Each row is where one point has got to under a steady rotation. How many ticks took it there?
The counts run from 0 to 419.
[-26.9  28.8 -25.6  12.8 -34.3  10.0   9.9 -12.3 -20.7  -1.2  24.9 -25.0
   7.7  -3.7  12.7  -6.7  20.9  -5.9  -6.8  16.9  -6.4  -9.2   1.9   6.5
   8.1   2.2  -8.0   5.4   1.6  14.1  24.7  11.4  20.1   6.5 -18.6   2.4
 -17.6  -2.9  15.2   2.7  21.5  12.5  -7.9  -5.8  -7.3  15.0  27.1   4.2
   2.6  -8.4   6.1   6.5 -29.9   9.6  19.2 -13.2]
418
[-10.7  13.6  -7.6   9.8 -21.7   3.8 -10.6  -1.3  -6.7 -13.6  15.8 -15.0
  16.3  -3.5  23.2  -9.5  32.8   5.0  18.9   7.9  -6.7   3.5   7.5  -3.6
 -23.3   6.5 -20.3   4.4  17.8   9.1 -14.2   7.0 -33.5  22.3  -9.6  14.8
 -16.1 -13.2  -2.0  -0.1 -11.1 -22.1   3.2   1.2  -8.1  16.1  19.6  -4.3
 -19.7  -4.3 -19.5 -17.9 -33.9 -14.7  -8.9   7.3]
17
[-34.6  -0.6   1.6   4.8  30.0  14.9   8.1  -3.6 -15.9  -8.2  11.4   9.4
  24.1 -16.0  23.7  -2.4   1.0  11.3   3.8  -1.3 -13.5  15.3   6.9   6.6
 -11.2  14.1  -3.2   5.9  15.2  -1.5  12.2   6.7  -2.7  18.8   3.0  15.4
  -1.1 -22.9  -1.8   4.4 -16.0  15.2  18.4  20.6 -27.6  29.9  18.9   8.0
 -12.6  -9.3  -2.8 -10.5 -12.5  14.9 -24.4 -21.9]
270
[-10.6   0.2  -1.2   6.1   0.1  23.9  32.2  -7.8 -26.5  -0.9  25.5 -20.4
  31.3  -1.3  33.2   8.3  -6.1  16.2  10.7  30.5 -14.8   5.2  21.0   9.9
   3.2  -7.4  -2.1  -5.7   5.0   8.4  -9.4  -2.5  12.4  -7.8  -1.6   7.0
 -18.9  -3.9  -1.3  19.2  -0.5   5.1   5.2  -1.5  15.4  -0.2  13.0  11.8
   3.3  -3.5 -23.2   2.8 -19.4  32.7  -4.5 -27.9]
205
[ -6.9  11.3 -14.6  20.5  -8.2  21.1 -13.7  -3.4 -18.9 -18.9  25.1  -8.2
  17.5  -5.0  51.3 -10.9  21.3  -7.6  16.7   8.1 -10.8  11.3  17.3   7.5
   0.2  22.7 -23.0   4.5   8.0   2.1 -18.0   5.3   1.3  10.1  -3.9  -7.9
   7.5  -7.5  13.8  -0.3   1.6  -3.4 -15.7  -3.8  15.4  11.1  28.4  -0.8
  -3.6  -4.8   1.6  -0.9 -17.8  28.0  -8.1   0.4]
415
[-25.4   2.0   5.1  19.4 -11.1   4.2  13.7  -1.8 -47.2  -3.9   7.6 -35.7
  25.6  11.4   7.7   8.3  -0.8   7.3   3.2  24.5 -11.8   9.9   2.1  22.2
  10.7  -3.7  -2.5  -2.2   1.7  -5.3  -2.1  12.4  16.8  11.4  14.4   9.5
 -34.7   3.4  -3.3  22.9   8.6  11.7   4.5  21.1  19.8  11.1  -6.7  -1.0
  -0.3  -6.4 -14.2  -0.4 -13.6  15.9  13.0  -8.5]
289
[-10.8  18.2 -18.0   6.8   1.5  10.3 -12.1 -12.5 -39.4 -18.8  -7.6 -11.9
   9.2   0.5   1.4  14.5  -2.5  -6.1 -41.4  19.2  -2.8  11.9  -6.8  15.4
   7.2  -3.8 -30.5   6.1 -11.2   3.9  16.9  11.1 -16.4  29.5   4.5  11.2
 -12.5   8.5   7.4  -7.4  11.2   8.5 -13.9  19.8  19.8  27.4   9.3   2.3
  -6.1  -7.5   9.5  -2.3   5.8   1.2   5.2  12.9]
0
[ -4.1   6.4 -17.1  -4.4  11.8  20.0  12.4 -18.6 -33.0  -4.2   4.0  -0.9
  24.4  -7.6  23.0  12.7   3.4  15.9 -13.0  42.7 -20.8  -6.6   0.3 -10.5
  -3.5  -9.6 -15.8 -19.8 -10.8  14.3  14.3 -10.2 -25.6  10.0  -2.6  15.0
 -18.3 -10.8   0.7   8.0 -22.1   0.4   5.7  13.4  21.8  18.1  20.9  16.8
  -1.1  -3.7 -17.5  -4.4 -13.7   2.7 -21.0  -7.7]
2
[-21.7  16.1 -16.8  19.2  -3.4  -1.2  -7.0   9.1  -7.7 -13.6  31.2  -2.0
  -2.5  -6.4  16.7  -4.6  24.0 -17.4  -7.3   5.5 -11.0  12.5   6.3  -3.2
   0.7  22.4 -16.1  10.3  26.8  -2.0   5.8  -4.3   9.3  30.5  12.8  11.5
 -11.0 -31.1  13.4  -9.9   4.0  27.1  -6.5   3.2 -15.1  12.0  18.4   8.7
  -0.8  -1.8  10.8  -5.4 -10.7   7.3 -11.2 -24.0]
20
[-18.4  12.2 -14.8 -11.0 -20.0  18.4  12.0 -22.6 -27.5   6.2   6.4  -3.7
  13.6  -7.7   8.0  25.9 -13.5  11.8 -27.7  13.3 -27.7   5.7  -0.9  -4.3
   3.7 -33.2  -7.5   2.8  -9.2  11.8  23.8  -4.5  -8.6   3.6  -5.5   0.4
 -19.6  -5.0  -0.4   4.3  -1.3  12.4  16.8  11.0  -7.6  30.7   7.6  21.7
   3.3  -2.4  -8.7  -3.9 -19.3  12.5   5.9 -24.0]
386
[-22.7  13.8  -8.4  24.6  15.0   1.4 -13.4   7.8 -19.1 -14.3  20.4  -1.8
   2.4  -8.5  27.1 -15.2  27.4 -21.3   3.7   0.8   0.6  17.6  13.5  13.4
   4.1  29.2 -21.2  -2.3  22.8  -0.7   1.3  12.5   8.0  34.3  21.0   9.5
 -14.6 -26.6  10.4   5.2  -0.1  19.3  -2.1  15.9  -4.7  14.6  12.6  -0.1
 -10.5  -8.3   7.3 -12.3  -5.9  15.9 -13.4  -7.2]
106
[-19.7  10.1 -12.2  15.0 -14.3   4.7 -20.4  25.7 -13.1 -29.2   6.9  -5.1
  21.5   2.9   6.7   8.4  -4.0   1.1 -10.0   2.6  -9.3  17.4  -9.1  24.2
   1.0   3.4 -13.9  31.4  18.5   9.3  -7.0 -10.5 -21.8  27.6  14.2  27.9
   5.4   3.1 -10.5 -19.4  -3.5   7.2  -8.9   3.4 -20.3  28.9  30.1   1.1
   1.7 -18.4   6.6 -11.2 -13.5  -7.2  -3.5  19.7]
319
[-28.0   1.4  -3.9  -0.9  34.7  19.5  18.1 -17.2 -36.6   2.7  12.1  -3.4
  27.2 -18.3  31.0  10.8 -18.2   5.5 -13.0  -0.3  -8.9  15.5  10.9  10.4
   0.9   1.2  -2.8   3.4  -5.1  -1.8   9.8  15.5  21.6   1.6  -0.1  -7.6
  -0.3  -6.7   3.4  11.0   6.6  13.9  -1.5  12.9  -1.7  35.6   7.6  11.0
  -7.7   0.6  -2.1   4.3  -3.8  29.0  -7.5 -19.0]
41
[-10.6   2.3 -15.3   9.9  -5.2  20.5  -1.6   8.2  -4.1 -16.0  25.3   1.4
  31.3  -3.9  31.4  -0.1   9.8  13.6  21.0  34.9 -23.4  -8.6   8.7   2.3
  -2.6  17.4  -6.0   4.8  13.9  11.2  -4.0  -8.7 -13.6   5.7   1.6  20.4
  -3.6 -18.2  -1.4  -0.8 -11.4  10.4   4.9  -3.3  -2.4   3.5  37.0  12.1
  -1.3 -21.6 -14.4 -13.0 -24.0  23.5 -20.6  -5.8]
408
[-14.7   7.6   4.3  12.5  13.9   1.9  -6.1  -1.1 -36.3  -7.5 -16.8   4.9
  11.9  -9.1   4.9   6.0  -5.3  -1.5 -20.6  10.2   0.1  29.3   9.5  24.5
   2.4   2.8 -14.4 -14.3   8.9   7.2  10.3  14.9 -11.1  28.9  19.7  23.2
 -28.6 -10.3  -0.1  13.5 -15.2  -0.6   2.8  37.9   6.7  12.8  -8.1   0.8
 -16.8  -9.5 -10.7 -26.2  -5.7   5.4  -4.4   9.4]
139
[-28.0  14.5  -5.2  10.4  -0.7  -0.4   5.0  12.9 -10.1 -10.5  30.2  -8.9
   3.5  -7.4  11.2   3.8  23.0  -6.7  -7.7  -0.5 -20.4  10.0  11.5  -2.2
  -5.6   5.5 -14.8   7.3  35.0  -3.8   3.2  -9.6   7.3  27.6   7.3  12.4
 -15.6 -36.8   4.9  -8.0   1.1  30.1   6.3   3.4 -29.3  19.3  19.3  10.6
  -0.5  -5.3  -2.6 -15.6 -18.8   1.4 -17.0 -35.8]
190
[-17.8   9.1  11.7   3.7   5.8   7.3 -14.8  -5.0 -16.2 -10.7   4.1  -8.5
  25.9  -9.6  23.5  -3.0   5.0  11.2   7.4 -18.4  16.3  28.2   6.0  32.4
 -20.1  17.4 -12.4  19.0  19.5   0.7 -11.6  26.5 -20.1  26.7  -2.0  14.1
  -6.3  -1.2   1.7   2.2  -7.3 -10.4   8.1  15.1 -19.5  31.2   7.9  -4.4
 -22.1  -8.2  -8.9 -17.8 -16.0  -1.6  -6.8  13.8]
357
[-51.0  12.3  -7.2   7.1 -18.9  -5.7  12.7   8.0  -9.9  -1.6  31.4 -20.0
  17.1  -9.6   0.9  -0.3   5.0  -9.3  -1.0   5.2   0.0  22.4   3.7  28.2
  -9.0  -3.4  -3.9  20.4  25.7  12.0   0.8  -8.8  18.6  13.5   3.3  10.4
 -11.4  -2.8  -6.9 -11.6  11.6  18.4  -8.4  -5.8 -39.3  13.3  24.7   0.1
  -1.9  -6.8  -4.2  -1.8 -29.7  -0.5   1.3 -14.0]
195
[ -5.2  15.6   6.4  15.4  -5.0   1.3  -4.3   5.7 -22.9 -17.9  15.2 -14.7
  13.5  -0.8  39.6 -14.8  36.8  -9.2  22.3  10.8  -8.7   5.9  18.4   0.6
  -5.0  21.3 -25.9  -9.3  21.2  -5.0 -21.1  11.9 -11.1  25.8  14.8  11.8
 -22.3 -24.5  -3.9  11.5  -8.2  -8.6  -1.8   8.3   7.3   8.7   7.4  -7.2
  -8.7  -1.4 -17.1 -19.5 -19.2   6.5 -18.2  -5.6]
107
[-19.9  -0.5  -2.9  12.4   3.5  18.6  21.2  -5.5 -35.7   9.0  15.2 -15.1
  30.3  -8.9  25.2   3.5  -0.5  11.0   8.3  35.5  -0.1  13.2  21.0  21.2
   2.4  -3.2  10.7  -3.8   1.8  15.0   0.9  14.5  21.4  -7.3   0.4  10.5
 -24.9   0.7   8.1  19.7   7.0   8.2  -6.7  16.3  13.9  -4.8  10.2   4.3
  -4.9 -11.6  -9.6  -3.4 -22.5  38.2  11.6  -7.0]
290
[ -5.7  21.1  -6.6  25.4 -12.4   2.1  -2.6   5.7 -40.4 -14.4  11.2 -25.4
   2.2  15.5  16.9   6.2   2.8 -16.2 -16.0  16.3   3.8  30.1  22.5  28.0
  10.6   0.9 -17.1  13.9  11.6   2.7  -6.3   5.0  13.7  26.1  19.6  15.5
 -25.4   1.2   8.2  -0.6  21.0  23.0 -16.7  16.2  22.3   5.9  -6.2   6.9
   2.5  -8.7   6.0  -2.9  -4.5  20.5  18.6  -5.5]
373
[-32.6   9.9   1.6   5.9 -25.3  -4.9  19.5   7.9 -11.0   0.6  31.7 -21.4
  23.5  -8.4  15.6  -2.8  17.1  -1.1  16.6  16.8   1.1  10.7  13.3  12.9
 -18.4   1.3  -4.4   2.6  31.6  19.4 -15.3  -5.2  -2.5   6.1  -5.9  17.0
 -20.7 -10.8  -9.6   2.3  -0.2 -11.9  -0.7 -10.2 -20.9  11.7  21.8   2.0
 -11.3   3.7 -26.0  -9.8 -33.8  -9.3  -2.1 -20.3]
194
[-19.3  21.0   0.1  -2.0  -7.4  -0.3   4.2 -14.0 -18.0 -11.5  14.1 -14.7
  10.8  -5.5  -0.5   3.4  18.1  18.7 -10.9   4.1 -19.5  -9.5 -13.2  -7.3
 -10.5  -4.5 -12.2   4.0  14.7   8.1  19.3   9.5 -16.6  28.2  -8.6  25.9
 -24.6 -10.3   2.5   6.6  -7.4  15.4  36.3  11.8 -23.5  34.1  13.1   9.5
  -5.6 -11.2 -15.3 -10.5 -23.8 -17.6 -10.9 -25.6]
183
[-28.4 -10.5  -2.8  -0.3   2.9   2.8   7.7   7.0  -7.1   1.9   1.6   4.5
  33.3 -21.1   8.7   7.9 -20.5   9.0  -6.8  18.8  10.6  30.3  10.6  30.2
 -21.0  -6.1   9.2   4.9  20.4  27.9   0.2  -0.1 -12.6   6.5   2.7  34.5
 -16.0  -4.4  -8.1   0.0 -22.3  -0.8  -1.5  14.2 -26.2  16.2  17.8   9.9
 -11.7  -8.9 -12.1 -18.3 -24.4   3.8  -8.3  13.0]
56
[-29.3  11.9 -22.3  -8.3 -24.9   4.8  -3.1 -16.7 -14.0   8.9  -5.3  -1.0
  11.4 -18.1   2.9  17.5 -11.8  12.0 -32.3   7.3   3.8  11.1  -5.8  14.9
  -5.5 -26.2  -8.3  -3.2  -5.5  26.4  31.7   8.3 -15.2   9.2 -15.0  14.0
 -23.4   2.0   5.3  -6.1  -2.2  -9.6   1.0  15.0 -19.8  32.1  13.3  14.9
 -11.5  -4.7  -4.9 -12.8 -25.6  -3.2   9.3  10.9]
391
[-22.6  26.0 -12.0   9.1 -15.1  -1.8   0.8  -5.2  -0.3  -4.8  33.0 -10.7
   3.9  -6.8   2.4  -6.0  26.4   1.9  -9.2   3.8   9.1   2.1  10.4   7.0
 -12.3   1.8  -3.0   6.7  31.9  18.9  16.6   9.2   1.1  25.1  -6.9  24.3
 -24.3 -14.2  18.9  -1.8   6.7  19.0   8.7   2.4 -32.1   8.2  19.1  14.5
  -4.7 -11.0  -4.5  -9.0 -30.3   3.5   0.1 -20.4]
189
[ -1.0  11.8  -4.2  12.9 -31.0   8.6 -20.3  20.3 -10.9 -26.7   7.6 -16.5
  16.5  17.6  12.1  14.9 -11.8  -7.7   3.3  -3.0 -16.0  21.0   4.6  25.2
  -0.4   0.6 -14.5  30.2  22.0   3.0 -15.6 -10.1 -28.1  22.5  16.6  17.5
  -1.1   0.5  -4.6 -14.2  -7.4  -2.6  -4.8   5.0  -4.6  21.4  13.2   5.8
   8.2 -14.7  -6.5 -17.9 -20.5  -0.8   4.3   5.4]
149
[ -9.9  18.9  -8.7 -20.8 -20.9   8.2  19.5 -22.1 -14.5   8.9  12.0 -14.9
   8.3 -14.3   8.6  17.9 -10.7  13.8 -28.6   3.5  -4.8  15.9  11.1   5.5
 -13.9 -35.4  -6.4   2.8   3.1  19.5  12.3   2.7 -12.9   6.5 -13.8   4.6
 -24.0  -1.4   0.1   0.4   6.2  -1.3  10.1   1.5 -13.7  28.6  -0.8  24.1
  -1.0   9.7 -19.0  -1.0 -28.5  -1.5  11.0 -31.3]
130
[-22.5   1.6 -22.4  12.7  -3.9  12.4 -14.8  13.0   5.5 -15.6  13.5   6.6
  27.0 -16.0  19.4  -3.1   2.1   2.2  -1.5  24.3   8.5  13.0   6.0  20.4
 -13.6  11.2  -2.3  12.8  23.2  27.6  -0.1  -9.1 -15.2   8.9  -4.0  33.2
  -1.4  -2.4   5.8 -12.5 -11.4   7.3 -14.9  -0.2 -20.8   5.2  41.3  12.4
  -7.0 -14.7   1.6 -18.4 -24.8  10.3  -7.8  19.0]
403
[-16.0  15.6 -29.9  -3.5  -4.5   9.6  -4.7  -6.4  -8.3  -0.1   2.2   8.4
  -1.8 -22.1   9.1  14.9  -2.9  -0.5 -43.7  17.6  -2.0   9.2   8.6  -2.9
  -8.9 -16.3 -11.1   3.5   4.6  32.6  32.6  -3.0 -13.0  14.6 -10.4  17.3
 -12.4 -17.2  16.9 -15.6  -1.7   9.1  -4.7  10.2 -11.9  20.4  14.2  31.1
  -3.6  -5.0   3.8  -5.3 -20.2   8.4   4.6 -12.3]
392
[-30.4   6.0 -25.4  15.4 -12.4  20.7  -8.0   2.4 -22.0   1.3  12.5   3.8
  13.2  -2.7  20.1   8.5  -3.3  -8.0  -0.9  14.5 -22.3   2.0  11.6   8.9
  25.7  10.5  -1.1   6.2   6.7   1.5  20.2  -0.6  24.1   4.3  10.1  -3.9
  -4.1 -10.8   5.9   6.2  12.1  19.5 -10.6  14.0  -5.5  19.6  17.6   7.7
   3.3 -21.4  12.7  -0.4 -19.1  38.7   5.7  -6.9]
158
[-20.4   0.9   4.0   1.7  34.0  16.2  -7.2 -11.8 -13.3 -17.1   6.8   4.7
  40.5 -21.6  32.1  -0.6  -3.6  13.3  -7.9   2.0   2.5  17.6  -2.0  15.9
 -21.4  16.8 -12.8  17.1   5.6   3.9   3.5   9.2 -18.4  11.1  -9.4  16.5
  15.2  -5.7   2.3  -7.7 -14.8   0.9   2.8   2.7 -16.3  37.8  33.6   1.2
 -18.9  -8.8   0.6  -9.6  -7.7   1.9 -22.9  11.8]
180
[-36.4   9.4  -0.6   6.7  -4.0   5.4  10.7   6.7 -10.4  -2.5  24.2  -2.7
  15.5 -14.7  -0.7   9.2   7.3   4.2  -7.8  -3.7 -14.7  12.4  10.0   7.1
  -7.0   5.5  -2.4   7.4  28.8   0.6   8.7  -3.0   9.3  22.5   9.2  17.4
 -24.7 -21.1  -5.4   1.5  -2.5  22.3  19.4  13.9 -45.4  27.8  12.1  12.8
  -4.2 -14.2  -9.8 -13.5 -18.6   2.0 -14.1 -31.6]
360
